In the rows, 128 means zero.
Families of rows that turns and mirrors carry onto each other, the same ones carrying the whole set onto itself: the rest of each named row's family, in list order:
4 families of 8 rows:
kom: [127 127 124 120 150 138  96 106  94 151 104 120  99  77  99 139 118 157
 138 109 139 132 105  99  88 147]
vaz: [121 154 114 112 122 127 159 136  84 103 100 141 117 137 141 118 129 126
 127 140 102 126 131 131 100 147]
Tired: [154 147 116 169 138 121 117 125 143 151 139 146  96 137 178 115 108 170
 136 120 148 143 124 109  87 154]
sazod: [121 111 121 107 139 153 118  73 111 147 116 114 116 120 156 158 112 107
 128 138 152 153 112 125 134 147]
Fuf: [ 98  82 129 102 123 144 128 122 115  91  94 117 161 118 108 104 127 120
 123 141 112 112 122 111 138 116]
nim: [129 127 114 143 160 140  99 106  97 161 101 135 115  81 100 127 119 136
 127 111 122 132  92 110 104 160]
safis: [131  89 152 135 160 121  91 117 161 170 152 135 119 118 104 116 103 163
 126 121 182 132 131  99 154 134]
Pap: [107  63 150 131 150 133 101 116 163 159 155 113 126 113 109 111  98 153
 133 149 162 141 139 101 157 132]
Fusu: [127 131 126 144 153 145  87 117 112 149  97 127 110  81  85 125 103 163
 125 109 115 118 103 100 123 156]
mon: [135 173 107 132 129 131 146 133 111 103  92 142 132 134 157 130 129 130
 150 118 106 117 112 120  97 147]
bos: [107 108 142 126  95 112 154 162 175 124 125 133 152 157 175 110 130 125
 150 129 141 127 141 105 138 122]
pago: [110 145 103 123 113 134 159 136 113  98  96 122 129 127 155 124 126 119
 141 136  87 126 113 119  93 142]
Zuk: [148 160 121 164 135 118 132 140 137 167 125 157 100 119 182 135 113 152
 143 138 165 120 122 118 109 149]
Laduk: [150 166 118 180 134 111 129 141 140 163 144 134 115 141 156 142 112 163
 143 127 147 131 133 108  98 160]
Dev: [ 81  73 134  88 113 131 110 138 126 113 124 114 143 112  94 113 125 131
 123 124 109 134 107 103 147 119]
Bug: [122 124 137 160 135 109 127 177 160 116 136 138 139 127 106  78 116 174
 151 126 112 106 139  96 118 127]
sovo: [118 107 130 121 125 119 156 137 159 112 149 123 140 163 177 113 127 113
 157 157 152 143 146 124 130 121]
sog: [136 122 127 144 136 117 138 172 161 116 111 141 124  95  99  84 128 177
 123 123 126  94 142  96 116 150]
lep: [116  99 119 122 112 135 122  91 120 152 126 111 120 127 175 139 118 100
 122 137 160 166 104 132 137 112]
nuvi: [118  79 138 135 156 122 102 118 188 173 149 114 129 115 117 125 102 161
 131 113 172 133 122  87 131 129]
baz: [115 112 118 120 132 134 133  85 122 150 126 126 108 132 167 155  97  90
 135 127 167 169 128 114 136 131]
gam: [ 91  69 136  81 140 145 121 113 132 107 103 121 134 104 107  99 123 123
 126 132 121 127 114 111 146 113]
lozo: [115 133 134 134 134 111 117 188 150 127 124 157 126 107 103 109 120 175
 144 123 117  88 125  93 123 160]
dopaz: [ 85  84 137  83 140 129 142 125 130 120 110 110 145 109  83 121 124 114
 123 135 124 117 123 113 147 119]
Mozi: [110  87 157 132 137 112  97 124 169 156 171 136 120  99 127 114 109 154
 140 123 184 132 127  95 135 126]
kisen: [113 108 142 119 112 114 154 149 175 105 149 125 133 166 162 114 111 146
 141 149 148 129 154 108 145 116]
memu: [ 99 108 125 106 138 134 126  81 114 157 137 117 117 155 166 152 107 111
 133 131 150 165 111 124 121 125]
katud: [111 105 129 130 126 115 162 148 179 125 146 135 145 174 162 100 114 133
 119 145 133 129 142 125 143 122]
Dizu: [125 121 136 136 142 122 118 170 152 121 123 134 138 114  99  86 135 194
 136 137 105  92 117 105 112 144]
zulo: [146 156 127 163 153 119 117 126 160 169 156 139  94 128 155 135 100 160
 161 126 154 149 128 115 115 162]
Mukun: [123 122 109 125 149 134  86 119  94 156 125 134  94  74 103 137 108 151
 118 131 138 132  88 116 118 147]
Lofe: [120 146  96 122 114 134 144 154  94 121  78 135 129 132 149 131 128 125
 127 135  93 123 102 132 121 144]

The rest of the family of kom: vaz, Tired, sog, nuvi, dopaz, memu, katud
The rest of the family of gam: nim, safis, pago, Laduk, baz, kisen, Dizu
The rest of the family of sovo: sazod, Fuf, Pap, Fusu, mon, Bug, zulo

Families of rows that turns and mirrors carry onto each other, the same ones carrying the whole set onto itself: the rest of each named row's family, in list order:
5 families of 6 rows:
som: [101 103 143 173 119 137 133  92 110 136 149 136 138]
Retol: [131  95 152 102 152 154 132 106  98 130 144 102 126]
vem: [134  94 129 105  88 115 136 107  72 116 124 140 155]
foro: [131 170 119 120 156 129 137 156 114 119 109 133 145]
dof: [175 166 120 149 118 137 146 111 127 147 155 119 173]
lafoz: [ 96 106 134 171 130 131 136  95 103 134 144 137 155]
mos: [129 119 155  98 145 165 124  89 100 128 135  98 130]
gora: [135 104 152 104 154 158 126 101  89 126 135 108 120]
teba: [118 107 124  97  81 116 119 106  84 110 110 133 151]
divu: [135 130 143 131  75 133 138 151 159 119 128 134 140]
lizip: [152 120 138 126  92 131 138 168 156 122 136 131 144]
Nozu: [139 174 121 115 155 131 138 149 111 118 109 132 129]
misar: [144 133 141 138  89 131 132 164 153 118 131 144 135]
tuki: [ 93 115 138 172 107 141 125  88 117 138 147 132 149]
vop: [135 181 118 116 150 133 129 141 126 113 111 133 137]
Tizi: [153 122 140 128  89 125 139 159 158 112 127 137 146]
Dol: [165 172 133 140 114 149 145  98 129 142 151 110 173]
Bule: [150 134 132 119  89 131 129 156 164 115 131 136 138]
mesek: [177 166 127 143 114 140 147 118 114 144 154 126 178]
zaru: [140 176 109 111 145 121 128 148 109 122 112 123 139]
gab: [103 105 127 174 124 134 126  90 107 139 149 129 151]
Ledud: [ 97 109 134 172 122 138 130  83 105 126 139 123 147]
pavu: [128  99 149 103 141 156 128  95  97 120 133  95 118]
gotev: [178 164 136 142 120 146 139 111 133 137 153 116 178]
fod: [129  91 129 108  88 113 124 107  82 106 114 138 158]
Feg: [119  99 117 108  91 103 127 105  78 114 116 133 148]
vosan: [141 104 156 100 151 153 131  87  95 121 136 101 135]
logu: [126 179 118 103 138 129 135 140 113 118 101 123 131]
vage: [173 175 123 140 107 143 138 109 130 138 154 130 168]
Lem: [127  98 128 114  80 119 127  96  77 107 118 131 148]

The rest of the family of dof: gora, Nozu, Tizi, gab, fod
The rest of the family of som: misar, zaru, gotev, Feg, vosan
The rest of the family of vop: Bule, Ledud, pavu, vage, Lem
The rest of the family of Retol: vem, foro, lafoz, lizip, mesek

Families of rows that turns and mirrors carry onto each other, the same ones carrying the whole set onto itself: the rest of each named row's family, in list order:
4 families of 8 rows:
Pudus: [ 61 138 201 106 113 118  89  77]
kote: [106 117 143 107 129 129 110 129]
Tulos: [ 26 119 177 158 144 121  75 113]
tirad: [ 33 128 172 155 156 133  74  97]
Bib: [ 39 155 197 117 117 121 102  90]
Dofu: [107 131 176 107 105 123 108 136]
kov: [ 75 121 156 147 158 126  59 136]
fura: [ 87 146 187 100 101 134 104  97]
desas: [ 46 140 212 139 107 125 103  92]
vud: [ 76 154 182 105  98 120 114  94]
nipun: [104 124 160 129 122 127 102 162]
Dop: [ 99 115 140 124 150 132  80 142]
lavu: [ 51 120 156 164 160 136  82 131]
sezit: [104 100 154 145 141 135  81 141]
daros: [ 47 142 197 114 106 134 100  80]
dore: [ 97 117 156 155 154 121  83 151]
koz: [ 24 131 192 135 126 128  86  90]
bamu: [ 96 128 169 104 110 130 128 109]
gunon: [ 92 134 196  94  97 118  98 105]
Dob: [ 69 104 171 152 161 135  70 141]
Kur: [ 58 113 169 168 157 119  72 135]
Melet: [117 138 170 104 113 130 106 120]
samu: [ 72 133 197 117 100 129 125  92]
borob: [ 34 135 207 155 129 121  73 104]
Lup: [107 141 164 113 102 122 110 111]
nukif: [ 39 119 191 149 159 131  69 125]
tud: [ 52 128 184 160 149 123  54 122]
mege: [ 41 134 192 131 138 126  79  75]
Vokor: [120 126 161 130 134 124  96 144]
Zogef: [121 115 150 128 118 128  96 130]
sasez: [ 81 117 151 155 147 135  95 154]
til: [ 28 144 202 134 142 125  88 106]

The rest of the family of Dob: Bib, vud, sezit, Lup, nukif, Zogef, til
The rest of the family of dore: Tulos, fura, daros, koz, Kur, Melet, Vokor
The rest of the family of borob: kote, kov, desas, Dop, bamu, samu, tud

Families of rows that turns and mirrors carry onto each other, the same ones carrying the whole set onto itself: the rest of each named row's family, in list order:
3 families of 6 rows:
gubi: [108 166 130  83 143 142 117 122 100 111  66 120 113 136 118 162 140 125
  76 102 137 107 117 148 111  90 138  96  75 161  96 118 119 120 148 113
 110 160 125 142 106 135 159]
Minud: [143 135 120 164 142 160 127 166  95 120 151 124 147 123 138  86 140 144
 152  84 155 145 111 155  80 175 140 147 117 126 155 138 105 116 126 143
 121  88  98  98 119 176 151]
leb: [136 132 111 170 145 148 136 161  85 122 153 128 148 132 149  89 134 136
 150  74 140 148 103 156  76 184 133 161 109 119 144 123 118 102 120 156
 109  92 105  97 122 159 157]
lota: [107 112 120  87 124 128 129 153 100 129  65 124 125 157 132 160 163 175
 110 101 146 119 120 141 107 127 129 101  63 144 114 132 152 121 159  79
 139 141 133 156 129 135 134]
Folut: [146 117  93 148 101 155 156 152 105 126 144 125 158 160 134  94 122 142
 145  54 129 152 105 156  64 173 132 170 134 104 114 100 103 117 103 152
 106 120 121 123 100 164 143]
musam: [110 142 115  80 131 136 122 116  87 112  81 115 116 142 119 170 163 144
  91  96 133  87 139 146 121 119 139  89  68 154  97 125 116  99 151 102
 118 162 131 140 122 143 146]
lamum: [138 151 123 168 150 159 132 164  96 121 142 129 147 123 143  82 121 130
 141  81 155 158  94 159  71 162 136 160 117 128 149 124 112 123 122 152
 109  90  95  99 110 163 164]
tabe: [153 113 106 141  98 170 147 159 116 124 142 123 159 152 116  91 131 156
 148  65 145 143 121 153  69 162 140 149 142 113 133 116  91 134 117 135
 125 112 111 124 100 185 134]
Simub: [102 142 107  96 146 158 123 120 100 119  75 123  85 139 157 149 157 144
 106  95 128 116 112 141 101 106 137 117  39 136 111 107 134  97 132  93
  85 127 155 147 112  90 149]
bigud: [106 133 106  91 142 167 122 122 104 115  82 116  87 133 148 148 169 164
 114  98 138 105 128 140 107 109 140 100  41 138 122 120 125  97 142  79
 103 123 153 144 117 108 136]
sug: [139 133  87 175 118 185 149 133  97 135 130 116 127 140 130 112 135 114
 125  55 128 140 116 167  59 171 127 159 115 114 107 120  82  91  98 165
  87 115 116 103 126 167 164]
Seva: [104 153 110  89 138 125 129 111  79 117  75 121 113 147 136 170 148 122
  82  90 121 101 121 148 111 116 131 112  62 150  81 107 130  94 139 121
 101 169 140 140 115 123 162]
tum: [150 134 111 144 110 170 145 157 122 124 129 129 155 150 123  84 109 133
 138  64 142 164  93 157  58 145 138 160 145 117 125 101 101 145 112 148
 109 114 109 126  86 169 149]
mev: [146 129  96 166 110 202 139 141 110 126 133 110 128 128 109 107 149 136
 128  69 145 129 136 163  68 165 137 136 125 122 126 140  68 107 112 144
 109 107 108 102 128 192 148]
gaz: [ 97 120 114  95 133 114 135 149  87 137  58 131 123 167 150 155 146 152
 101  93 132 131  99 144  98 127 122 124  55 138  94 109 167 110 147 101
 116 151 140 157 127 111 149]
roloz: [102 138 133  90 137 136 124 159 107 130  48 131 121 154 132 149 135 150
  94 105 147 141  94 144  97  99 130 111  68 155 108 118 157 143 156  89
 124 141 127 159 115 123 150]
zoda: [108 150 119  90 149 174 118 126 114 112  68 122  85 127 145 141 155 147
 104 101 141 120 113 140 102  89 141 105  47 145 124 115 126 115 143  86
  96 124 145 149 102 101 148]
lil: [142 154 108 169 123 204 136 143 117 127 115 120 124 127 112  99 120 112
 114  68 146 151 110 167  57 139 133 149 126 127 117 123  71 124 107 160
  92 107 102 106 108 176 167]

The rest of the family of Folut: gubi, musam, tabe, Seva, tum
The rest of the family of lota: sug, mev, gaz, roloz, lil
The rest of the family of lamum: Minud, leb, Simub, bigud, zoda

Families of rows that turns and mirrors carry onto each other, the same ones carrying the whole set onto itself: the rest of each named row's family, in list order:
3 families of 6 rows:
loke: [146 164 106  54 116 144 100 107  95 105]
Mif: [168 126  99  72  87 101  96 101 185  94]
miku: [138 163 105  47 119 140  98 125 108 105]
kup: [158 129 120  73 109 139  82  81 132 153]
gel: [139 124 122  78 108 124  74  99 145 151]
netad: [180 125  95  71  92 102 102  79 165 108]
dubi: [176 137  80  86  84 112 116 116 170 116]
lusim: [112  84  99  80 128  86  86 105 115 121]
dobor: [133 130 120  87 105 101  85 109 121  56]
Zazo: [126  90  79  81 133  91 106  92 102 113]
siniz: [137 129  62  33 128  94 113 123 143 112]
Nuso: [125  90  77 111 116  86 104 114 114 108]
mut: [159 119  56  40 124  93 122 101 133 110]
Zag: [145 117  47  64 112  96 130 125 139 130]
kuzul: [140 156 105  82 110 146 100 133  94 121]
guvut: [134 140  98 102 103 111 108 125  99  62]
Zake: [139 127 112  96 114 107  92  87  99  62]
kar: [150 134 120 101  86 135  88 109 142 146]

The rest of the family of gel: Mif, miku, lusim, dobor, siniz
The rest of the family of netad: loke, kup, Zazo, mut, Zake

